In the data rows, the value 128 means zero.
Each row below has a hidden score, from 0 to 30, with 15 about the middle. What is it? The score is a weighted sum of the row's numbers plus the product of two more (or one squared), each taken from its middle value.
[158 140 152  77 140 159 126 148 116 151 121 107 107 132 148 156 120 121 127 127 126  97 159 127] >> 16
[134 115 121 124 140 127 122 107 138 127 169 130 118 116 123  85 114 115 147 149 162 120 108 139] >> 7
[127 212  97 109 134 139 100 126  79 157  82 147 196 151 127 144 209 122  71 150 100 104 159 112] >> 20
[119 115 124 155  93 117 168 114 127 143 134 136 134 125 132 128 150 105 133 130 101 129 103 156] >> 11
[110  85 139 137 110 165 150 147 122 142 153 151  68 149 117 121  87 150 178 148 133 144 100 106] >> 12
[130 151 120 121 104  87 133 109 108 135 105 108 136  95 157 147 154 129 101 147 107 131 147 117] >> 20
[141 195  95  71 150 138 105 145  88 150  66 149 166 149 118 162 170 145  90 138  99 116 153 123] >> 16
[131  50 178 123 135 159 155 147 147  98 124 170  80 120 118 140  56 130 184  82 140 141 109 153] >> 8
[ 96 146  96 206 127 134 144 138 140 119 209 106 132 117 138  72 158 108 135 151 149 145 130  82] >> 23
[151 147 136 100 151 163 131 178 129 137 163  79 115 151 139 132 126 116 139 125 145 112 130 123] >> 16
[141 145  87 110 170 136 108 170 143 176 117 117  95 154 133 118  99 151 126 122 115  72 129 138] >> 11
[130 102 144  63 150 135 110 157 140 115  79 156 116 146 117 178  93 155 157 121 124 150 129 144] >> 10
[146 173  75 161 143  65  72  93 123 150  85  65 151  75 122  68 168 194  87 127 128  77 192  80] >> 22
[110 104  95 165 152 146  94 119 144 144 117 155 119 141  97 121 110 133 136 128 136 145 149 137] >> 14
[ 99 164  78 155 155 147  57 127 129 173 114 123 116 129  97  95 153 173 104 157 122 127 182  63] >> 21
[148 192 128 145 116 114 171 108  78 133 176 100 162 121 169  83 183  98  81 142 117  57 102 108] >> 19
[124 141  95  86 122  93 138 150 142 116 103 121 126 108 149 163 147 151 140 141 127 159 140 115] >> 18
[164 126 148  78 101 102 157 100 118 134  99 153 135 101 165 156 155  70 108 139 112 104 105 188] >> 9
[152 138  99 155 145 142 185 165  70 134 168 115 115 149 150  93 113 163 128 142 116  96 134 121] >> 14
[123 136  90 122 163 185 127 190  95 187  97 129 177 220 118 183 133 108 116 135  95 108 145 189] >> 10
[131 138  92 160 152 151 104 146  99 195 119  93 171 181 125 146 138 100 106 127 103  93 168 179] >> 14
[166 122 160 171 133 134 120 106  98 165 117  73 203 166 150 178 118  78  44  68  89  71 194 216] >> 8
[156  85 157 163 114  87 183 109 150 103 123 159  77  89 172 114  78 132 108  78 102 103 114 140] >> 10
[121 130 132 147 122 100  94  98 164  76 130 102 108  69  95  79 129 159 129  94 163 135 136  73] >> 19
[169 145 130  88 136 103 173 176 125  92 157  59 147 153 155 136 111 146 139 114 143 111 106 152] >> 9
[110 126 158 176 100 138 164 149 158  74 194  95 146 103 112 100 136 121 152  86 149 141 107  93] >> 19
[153 170 117  98 160 124 119 145 121 164 120  80  89 115 154 114 130 139 114 123 122  69 146 118] >> 19
[121 147 123 150 167 120  60  96 129 181  75 101 131 116 114 116 121 173  68 109  99  81 200 110] >> 19
[124 122 102 137 151 122 112 137 176 139 128 109  98 118 134 120  98 136 133  92 138 109 136 134] >> 12
[156 195 105  36 129 111 125 140  86 144  69 153 183 167 157 194 192 117  95 171  98 111 125 146] >> 19
[132 108 123 138 133 160 190 175 102 126 158 160  68 148 148 108  91 143 165 129 124 125 100 121] >> 12
[119 127 130 155 122 136 122 103  99 190 123 102 156 131 138 128 148 127  85 144  91 117 185 156] >> 13
[167 145 151 101 123  55 127  71 158  87 119 107 111  81 155  97 135 145  99 114 153  88 115 106] >> 18
[112 118 122  86 132 114 111 166 188  64  89 203 122 144 114 170 121 144 156 103 146 174  77 103] >> 18
[146 129 165  91  97 115 197 142 139  64 159 159 146 141 169 152 144  77 139 124 145 134  36 140] >> 13
[140 152 102 107 132  55 120 113 139  89  90  94 153  96 153 117 147 181 108 123 141 125 136 106] >> 15
[108 159  83 206 125 155 103 133 108 186 158  99 193 155 120 136 183  72  98 127  98 123 179 147] >> 20
[146 172 135 128 139 131  91 130 140 152 122  71 104 104 133 121 134 128  92  94 120  81 172 102] >> 21
[162 130 126  94 138  87 108 122 131  96  87 101 115 113 127 126 108 171 124 110 135 104 131 122] >> 13
[117  75 165 137 110 133 111 103 120 136 135 138 116 149 117 157  82 142 137 134 124 155 136 138] >> 11
[126  44 208 115 119 148 154 120 132 101  89 187  87 102 123 153  60 130 165  79 120 147 112 166] >> 1
[115  93 144 116 143 164 137 159 122 126 133 170  78 164 122 133  93 156 187 150 138 154  90  95] >> 17
[ 98 125  95 149 130 128 102 126 180  97 135 153 115 132 106 140 126 116 132 104 145 148 115 104] >> 20
[146 107 111 116 167 153 202 193  95 133 133 159  74 164 141 111  68 196 161 121 104 107 113 137] >> 9
[107 145  65 151 120 124 165 167 158 137 179 101 116 108 101  92 169 112 163 148 137 138  98 117] >> 17
[ 86 157  84 154 112 105 162 178 182  58 197 140 106 110 141  87 140 131 175 121 171 173  73  61] >> 19
[117 117 135 176 109 128 112 107 126 163 153  79  99  87  95  74 132 134 135 134 126 129 161 120] >> 13
[140 133 168 127  86 110 172 100 131  70 160 147 147 110 177 136 160  69 127 125 143 124  60 114] >> 18
[106 169 174 163  88 113 144 128 130  77 185  77 169 121 168 140 173  79 109 113 137 126 110  87] >> 25
[146 163  94  57 141  97 170 183 131 102  96 136 150 134 175 181 139 160 124 116 111 133 120 133] >> 14
[125 122 129  72 169 167 113 182 123 142  94 162 137 196 116 165 105 174 145 149 121 152 127 127] >> 12
[147 143 164 119  92 107 180 113 116  88 153 137 156 107 164 135 152  80 116 118 136 112  89 149] >> 12
[120 123 122 150  97 115 169 136 129 141 132 105 178 129 144 164 161  80 120 118  99 129 126 191] >> 10
[104 123 118 182 110 154 120 145 138 152 157 107 177 152 138 180 158  48 128 114 113 146 151 159] >> 20
[126 175  76  76 145 108 171 183 135 106 119 133 132 138 167 156 148 164 128 131 114 139 117 102] >> 18
[107 168  75 160 150 117 122 135 146 102 145 138 154 135 125 103 143 137  94 100 134 112 121  96] >> 15
[116 119  85 134 160 156 116 157 132 142  97 158 140 182 100 138 106 152 124 129 121 140 138 149] >> 7
[164 148 122  92 122  59 119  98 158  86 119 122 107  97 137  93 128 158 122 145 160 109  87 102] >> 13
[139 155 148 160 132 128  83 125 169 130 157  61 123  73 129 112 148  97 115  84 142 102 160  92] >> 25
[110 121 130 161 132 149  83 121 169 152 158 137  73  96 107 107 110 102 142 102 132 122 128  99] >> 19
[132 107 127 119 130  98  89 106 176  89 107 152 117 125 121 148  87 130 124  85 148 132 125 138] >> 9
[ 90 151  66 147 148 131  83 138 152 125 127 154 115 129 100  95 147 151 137 138 149 142 123  79] >> 19
[131 172  76 150 139 159 122 164 105 189 143  95 188 177 145 144 174  94 101 146 104  91 166 152] >> 17
[151 167 148  51 144 108 102  99  93 147  27 155 187 141 139 189 150 133  65 129  81 101 157 161] >> 11
[135 126 134 118 172 137  91 131 117 155  85 125 132 151 111 139 107 170 109 139 107 121 167 126] >> 17
[103 118 146 207 115 119 148 112 169  93 197 113 117  84 146  81 117 112 136 100 154 140 132  93] >> 19
[172 152 157  71 153 152 129 138 109 154 115 103 109 145 151 155 112 125 103 119 115  82 154 149] >> 14
[136 166 135 149 110 120 166 118 104 121 184 106 159 122 161  96 167  85 106 130 134  81  83 131] >> 16
[125 178 104 117 134 116  78  85  76 170  46 131 211 128 131 152 193 130  56 142  86  90 195 136] >> 19
[134 147 108 152 149 152 112 137  89 192 125  86 190 185 132 148 157  91  86 148 101  96 170 173] >> 16
[147 181 149  65  96 102 134 125 133  81  68 168 179 131 155 211 178  89  86 107 106 152 119 145] >> 15
[110 146 105 135 154 134  78 135 149 136 113 133 131 138  98 128 141 172 104 131 130 149 157  88] >> 20
[115  61 190 129 104 115 119  82 150  94 107 183  83 105 108 137  77 143 173 102 134 173  96 108] >> 13
[131 133 171 145  87 124 174 116 123  84 182 134 145 111 151 115 159  71 135 116 154 125  59 118] >> 18
[111 131 104 184 101 119 141 136 142  87 188  93 145 125 124  95 153 121 146 133 174 154 101  92] >> 16
[ 99 151  67 118 152 163  94 154 106 151 129 142 117 146  91 126 148 164 150 185 140 172 146  71] >> 21
[108 175 123  83 111 143 113 144 133 111  81 163 163 132 128 192 180 108 120 126 108 158 133  99] >> 21
[130 156  96 180 143 146 106 135 100 196 137  81 194 170 141 145 164  83  84 126  97  84 181 174] >> 20
[125 144  86 174 159 135  64  96 109 177 110 135 131 146  91  69 132 166  87 133 127 103 167 111] >> 7
[128 115 156 128  75 117 172 113 150  99 140 163 138  82 153 162 139  53 146 100 115 133  90 175] >> 11
[141  83 200 116 123 149  77  50  81 193  96 102 148 126 103 138 112 102  96 146 127 110 189 210] >> 3
[123 117 104 137 106 101 173 136 146 110 153 115 117  81 115 114 145 127 155 117 123 147 107 132] >> 12
[137 142  94 152 152 150 127 158  94 191 109  99 205 182 143 170 153  96  95 133  85 106 182 200] >> 17
[149 168 139 124 114 109 179 123  97 112 165 107 170 137 166 107 164 106  99 133 136  85  88 131] >> 13
[117 113 105 143 150 106  84 101 171 117  91 162 107 112  91 101 108 168 128  96 132 145 136 116] >> 13
[134 142  97  98 132  86 110 128 132  99 103 105 143 113 121 120 141 175 128 133 151 136 130 112] >> 13
[132 105 141  84 130 152 147 166 104 141 139 106 111 180 146 152 113 118 165 179 132 146 100 152] >> 11
[135 157  83 124 109  70 137 110 142 112 111 135 124  75 168 148 153 119 102 126 117 127 146 113] >> 23
[111  55 171 139 141 162 144 121 121 136 148 169  65 147 119 142  62 146 169 135 132 163 123 121] >> 18
[136 143 110 117 118  81 115 131 154  84 114 104 119  91 128 103 148 167 146 127 154 138 114  69] >> 17
[161 173 116  56 131 117 140 150  82 143  56 147 192 170 164 204 177 122  85 143  86  97 142 167] >> 16
[123 170 140 134  99 107  79  67 119 142  90 146 170  82 130 152 205  83  71 123 107 128 178 111] >> 25
[ 88 133 107 159 129 120  83 110 172  95 120 175 121 114  99 115 138 141 128 112 144 171 123  76] >> 21
[148 140 147 145 103 102 133  66 123 156 117 147 132  73 145 112 173  75  92 123 112  94 134 151] >> 17
[138 145 127 154 116  96 121 118 125 123 145  59 145 115 133 108 129 137 106 127 132 121 143 123] >> 15
[123 116 111  91 146 142 117 151 125 126  96 156 139 175 105 166 109 169 135 150 123 178 138 146] >> 8
[114 159  37 138 166 132  91 151 136 155 116 135 153 158 112 114 143 149 106 140 131 115 148 115] >> 8
[119 124 120 187 136 148  92 112 115 185 120  98 184 147 119 158 141  77  96 107 100 105 183 178] >> 16
[143 144 127  91 114 161 161 129 103 155 137 157 125 156 153 153 163  46 125 169 124 127 107 167] >> 12
[141 109 203 132  75  98 179  82 136  67 146 144 147  87 173 152 133  65 119  88 130 120  82 149] >> 12
[150 110 139 112 109  77 157  98 130 144 117  83 140  96 143 149 130 106 114 114 103 112 131 220] >> 7
[123  86 128 113 136 123 102 128 179 103 105 178  94 136 104 164  84 121 155 106 135 159 100 151] >> 12
[165 127 160 164 130  84 136  96 133  94 156  50 156  88 137  79 111 123 103  75 139  81 151 156] >> 10
[167 177 123  79 165 125 118 162 131 156 116  67 113 144 154 136 119 146  99 115 120  66 138 129] >> 15
[141 112 182 119 111 132 143 130 155 103 148 114  99  95 152 137 121  95 142  91 135 116 123 129] >> 17
[140 139 167 166 116 137 104 111 165 122 156  73 126  64 131 123 139  83 109  69 141 106 181 118] >> 22
[152 126 150  80 165 170 100 120  44 200  97 101 171 184 100 111 129 153 111 202 131 122 169 188] >> 1
[145 149 158 141 100 114 174 105  95 111 166 101 159 110 154 117 156  74 106 128 128  90  92 148] >> 13
[153 153 146 116 116 106 176 125 103  99 160 115 165 140 165 111 154  99 105 145 140  95  73 175] >> 11
[117  57 168 161  94 140 131  80 140 143 125 154  95  78  69 118  93 145 158  90 115 152 162 165] >> 9
[103 140 108 209 127  84 121  70 157 135 159 112 116  53 122  35 146 117 106 110 130 122 143 103] >> 15
[124 114 129 128 123 167 161 138  93 164 135 134 120 132  87 101 131 154 155 140 111 133 136 156] >> 7
[121 151 110 139 139 108 165 141 138 109 157 127 132 120 150  99 135 139 130 136 141 130 102 110] >> 15
[100 124 117 135 119 109 115 129 138 110 124 139 109 117  99  98 126 164 156 142 142 148  89  74] >> 15
[120 155 140 171 119 176 112 121 109 159 175  97 139 133 128 111 157  92 101 149 133 119 165  96] >> 19
[125 128 133 159 150 123 156 121 113 139 147 121 151 134 152 109 133 119 115 145 125 122 131 136] >> 15
[124 186  91 166 160 114 137 111  89 175 153  93 170 129 159  66 164 140  70 164 107  85 163 109] >> 16
[113 126 125 129 141 132  95 114 143 130 104 138 162 125 108 149 129 152 105 123 113 153 158 129] >> 13
[133 144 138 133 141 189 112 152 118 149 161  90 107 125 111 106 129 122 134 116 139 106 166 107] >> 18
[143 119 200 132  76 100 181  80 140  62 155 147 150  82 159 140 137  66 114  84 131 115  77 147] >> 14
[131 130 108 151 159 141 169 148 109 132 156 116 146 155 152 110 125 124 131 156 133 130 127 148] >> 14
[157 143 126  81 125 147 166 124  76 183 124 135 134 154 164 152 148  68 102 171 101  92 127 199] >> 9
[149 143  89  92 135  62 114 122 123 132  89  79 161 110 136 109 143 188 110 145 142 111 149 126] >> 9
[136 143 107 125 106  62 111  98 138 117 113  92 139  82 138 108 158 151 127 140 150 127 141 100] >> 17
[125 137 106 170 143 124  94 108 163 171 122 101 103 113 128 103 116 120 101 102 115  84 158 147] >> 15
[127 123 106 116 143 141 107 163 165 124 136 139 107 140 110 138 103 118 159 120 146 133 114 130] >> 12
[ 98 112 122 127 131 145  91 130 150 114 106 146 123 128  94 154 114 157 139 135 127 188 155 102] >> 16
[138 136  98 157 144 108  92 115 106 135 116  83 109  90  91  67 124 182 117 128 137 110 163  77] >> 15
[123  85 171  99 150 132  95 118 163 116  89 172 101 132 107 139  86 156 149  98 133 142 118 120] >> 17
[167 146 144  65 153 162 137 185 126 131 121  94 102 142 136 152 113 130 144 117 134 103 144 136] >> 14
[ 97 128 153 161 135 147  78 108 157 151  88 137 132 108 101 138 119 143  93  79 102 117 182 121] >> 19
[116  81 151 125 124 164 158 147 103 176 162 144  64 176 124 160  68 145 163 146 100 140 135 151] >> 13
[120 130 156  78 101 114  86  82 133 103  49 188 175 100 115 200 163  99 116 118 114 174 143 137] >> 14
[122 142 113 116 109  78 140 129 157  92  83 147 149  80 144 171 154 143 118  98 110 167 143 119] >> 16
[126 159  97 142 115  85 125 114 121 126  95 111 168  97 137 144 156 157  88 125 105 148 176 122] >> 17
[172 132 126 139 136  68 101  97 115 130  92  69 119  81 131  86 118 173 102 111 125  79 163 117] >> 14
[122 186 138 143 110 129 164 164 112 103 186  74 172 158 155 115 176 108 123 144 145 116 101  79] >> 21
[129  80 182 117 115 127 126  95 111 134  86 138 102 124 127 154  79 145 141 114  99 121 141 158] >> 6
[153 182 110 101 165 153 114 173 113 176 150  61 111 138 148 114 143 134 111 140 126  76 158 110] >> 20
[119 108 146 109 139 125  88 115 145 133  76 141 117 113 102 157 103 156 128 113 115 143 159 124] >> 14
[112 109 139 163 137 128 163 136 142 109 162 140 130 128 156 127 109 104 148 137 133 151 112 132] >> 17
[125 148  94 166 173 147 126 120 101 154 170 110 143 159 148  74 134 131  99 157 136  86 141 117] >> 15
[167  92 166  85 119  94 130 101 119 139 103 112  91  88 132 129 104 139 156 128 115 119 130 161] >> 8
[119  86 168 145 105 130 139  97 143 109 116 157 122  73  72 100 123 144 149  84 122 141 128 137] >> 16
[104 134 124 163  80 160 145 109 145 136 159 173 109  89 117 100 192  53 150 149 137 146  93 107] >> 22
[151  89 159  80 119 120 126 112 102 145  97 112 116 144 121 142  96 145 141 148 124 132 130 177] >> 2
[145 187 163 137 142 116 139 157  98 124 145  46 191 178 181 145 143 120  78 126 102  69 147 116] >> 27
[129 133 188 149  89 120 176 113 131  75 180 129 138 101 150 115 144  69 127 100 146 110  63 118] >> 18
[107 138 112 116 158 170 115 178 112 155  97 133 141 179 118 150 113 179 124 148 102 145 157 116] >> 13
[137  76 161 141 130 148 149 110 106 165 127 133  76 142 123 127  69 158 148 123 110 106 141 146] >> 10
[146  83 144  96 111 119 168 112 132 126  99 160 127 112 106 136 114 140 140 116 115 140 110 187] >> 2
[105  91 164  79 113 142 149 158 114  88 133 175 105 174 136 185  93 134 183 168 134 186  69 113] >> 14
[104 133 114 108 136 173  99 176 125 146 101 133 123 167 109 166 124 152 146 159 118 167 152 104] >> 17
[111 151  71 142 110 113 149 137 154 136 159 112 121 104 117  92 178 110 138 146 135 133  92 113] >> 15
[122 133  80 144 117  85 166 131 160 128 154 110 128 107 131 125 145 113 122 115 117 127 108 151] >> 13
[147 134 130 175 120 116 148 123 139 107 168  73 156 118 121  77 131 115 115  86 147  87 126 150] >> 8
[160 135 173  57 108  90 114  90 117 110  44 158 185 120 161 218 152  93  88 115  95 125 143 176] >> 13
[112 164 100 123 171 153  98 155 107 165 109 121 146 174 112 131 124 181  96 157 103 119 161 102] >> 16
[144  77 153  68 140 115 147 144 117 110 108 166  87 164 149 174  62 157 170 148 126 141  78 141] >> 10
[122 124 131 157 143 134  70  89 111 196  85  96 137 136 103 118 114 165  78 139  90  99 199 147] >> 13
[146 184 110 115 156 166 117 178 124 157 157  78 121 142 140 123 149 123 112 125 132  85 153  94] >> 21
[110 123 113 129 125 199 142 206 120 129 154 134 156 212 112 190 137  80 160 142 139 161 100 141] >> 15
[145 149 144 126 146 176 127 176 143 131 152  81 139 136 141 148 129  88 124 101 137 118 159 125] >> 17
[158  84 156 125 129 129 196 152  98 102 148 146  90 136 165 126  61 161 155 117 124 112 104 146] >> 8
[140 129 117 150 141 125  95 115 148 176 125 105 102 122 126 111 105 121 105 103 111  87 149 140] >> 9
[148  98 132 135 132 113 190 141 120 122 120 165  79 132 162 126  77 142 144 102 105  98 102 158] >> 9
[104  93 152 146 112 105  89  91 201  62 113 179 109  93  89 136 101 126 146  67 146 169 107 117] >> 17
[106 164  95 136 115 119 147 161 149  96 148 142 112 103 143 136 160 128 142 127 131 155 105  72] >> 25
[131 129 139 194 129  93 154  96 134 115 166  91 152  90 167  92 118 122  95 103 125  95 156 136] >> 18
[119 125 134 125 156 142  86 125 130 141  98 139 125 148 106 135 117 156 121 140 124 135 146 110] >> 18
[150 145  96 141 147 100  90 119  98 134 106  94 104 114  99  77 121 193 111 134 128 108 163  88] >> 16
[126 153 112 183 133 165  98 126  96 198 129 105 190 166 125 156 167  59  83 131  99  96 166 167] >> 17
[106 138 155 155  78 131 174 124 147  66 199 150 131 106 156 122 169  59 154 120 162 141  55  86] >> 25
[107 104 133 128 111 121 113 119 128 105 124 156 119 140 103 137 116 148 146 144 133 175 102 107] >> 13
[115 122 114 176 135 172 101 132 105 186 131 108 168 169 110 154 146  84 107 124 100 111 167 166] >> 16
[119 120 128 147 117 170 138 160 124 134 146 131 175 175 137 186 139  62 129 124 121 156 139 164] >> 13
[107 176 111 178 119 156 150 188 145 113 191  91 142 135 116  81 159 140 143 108 141 117 108  69] >> 21
[140  98 143  92 119 140 133 136 112 159 131  94  97 140 123 124 114 136 156 163 131 131 123 159] >> 7
[ 98 139 112 150 141 169  89 140 130 160 110 129 142 160  94 141 134 155 116 151 118 149 171 101] >> 18
[125 121 171 142 126 133  85  96 155 138 137  80  91  86 115 121 105 121 113  82 130  97 170 118] >> 19
[102  56 163 129 113 156 148 145 124 121 146 163  97 165 123 158  76 146 171 149 132 171 102 122] >> 12
[133  70 155  71 118 123 147 138 122 113 130 161  87 152 135 166  67 147 178 152 146 164  80 140] >> 6
[118 176 125 105 119 125  71  93 123 131  65 160 173 109 109 165 180 110  86 120 110 125 158 114] >> 21
[137 155 120 101 124 101 134 135 155  69 158 118  85 114 148  88 136 140 153 155 185 139  69  60] >> 19
[115 144 104 126 152 139  85 148 167 106 119 176 113 149  92 111 126 150 147 107 147 137  95  81] >> 21
[157  90 153  82 143 130 199 165 109  98 111 162  85 155 162 153  63 161 158 116 114 117  93 169] >> 5
[167 117 171  46 149 139 135 160 129 120  89 106  95 138 137 183  75 136 133  83 118  98 138 175] >> 6
[138 144 163  78 104 127 129 122 128 113  70 175 171 139 148 216 166  81 109 112  97 138 127 148] >> 18
[137 118 146  99 107  90 117 107 181  59 138 137  76  93 122  92 119 150 149 117 180 140  68  82] >> 16
[ 74 151  88 188 109 136 131 145 170  86 203 155 109 111 126  89 158  97 164 153 167 197  87  52] >> 23
[130 146 130 103 133 111 133 131 169  81 147 132  76  94 125  55 133 157 146 129 170 124  71  60] >> 19
[118 118  99  90  98 100 140 160 134 105 103 122 151 133 130 182 134 150 153 144 132 191 133 139] >> 11
[135 115 119 159 145 163 119 143  92 189 130 107 183 176 127 165 143  74 110 123  95 113 164 202] >> 12
[135 133 110 107 153 153 118 160 128 130 104 181 159 200 125 150 118 129 120 130 133 127  98 144] >> 6
[133 122 134 147 111  92 109  90 149 137 134  80 108  77 124  89 142 123 121 124 136 119 134 129] >> 13
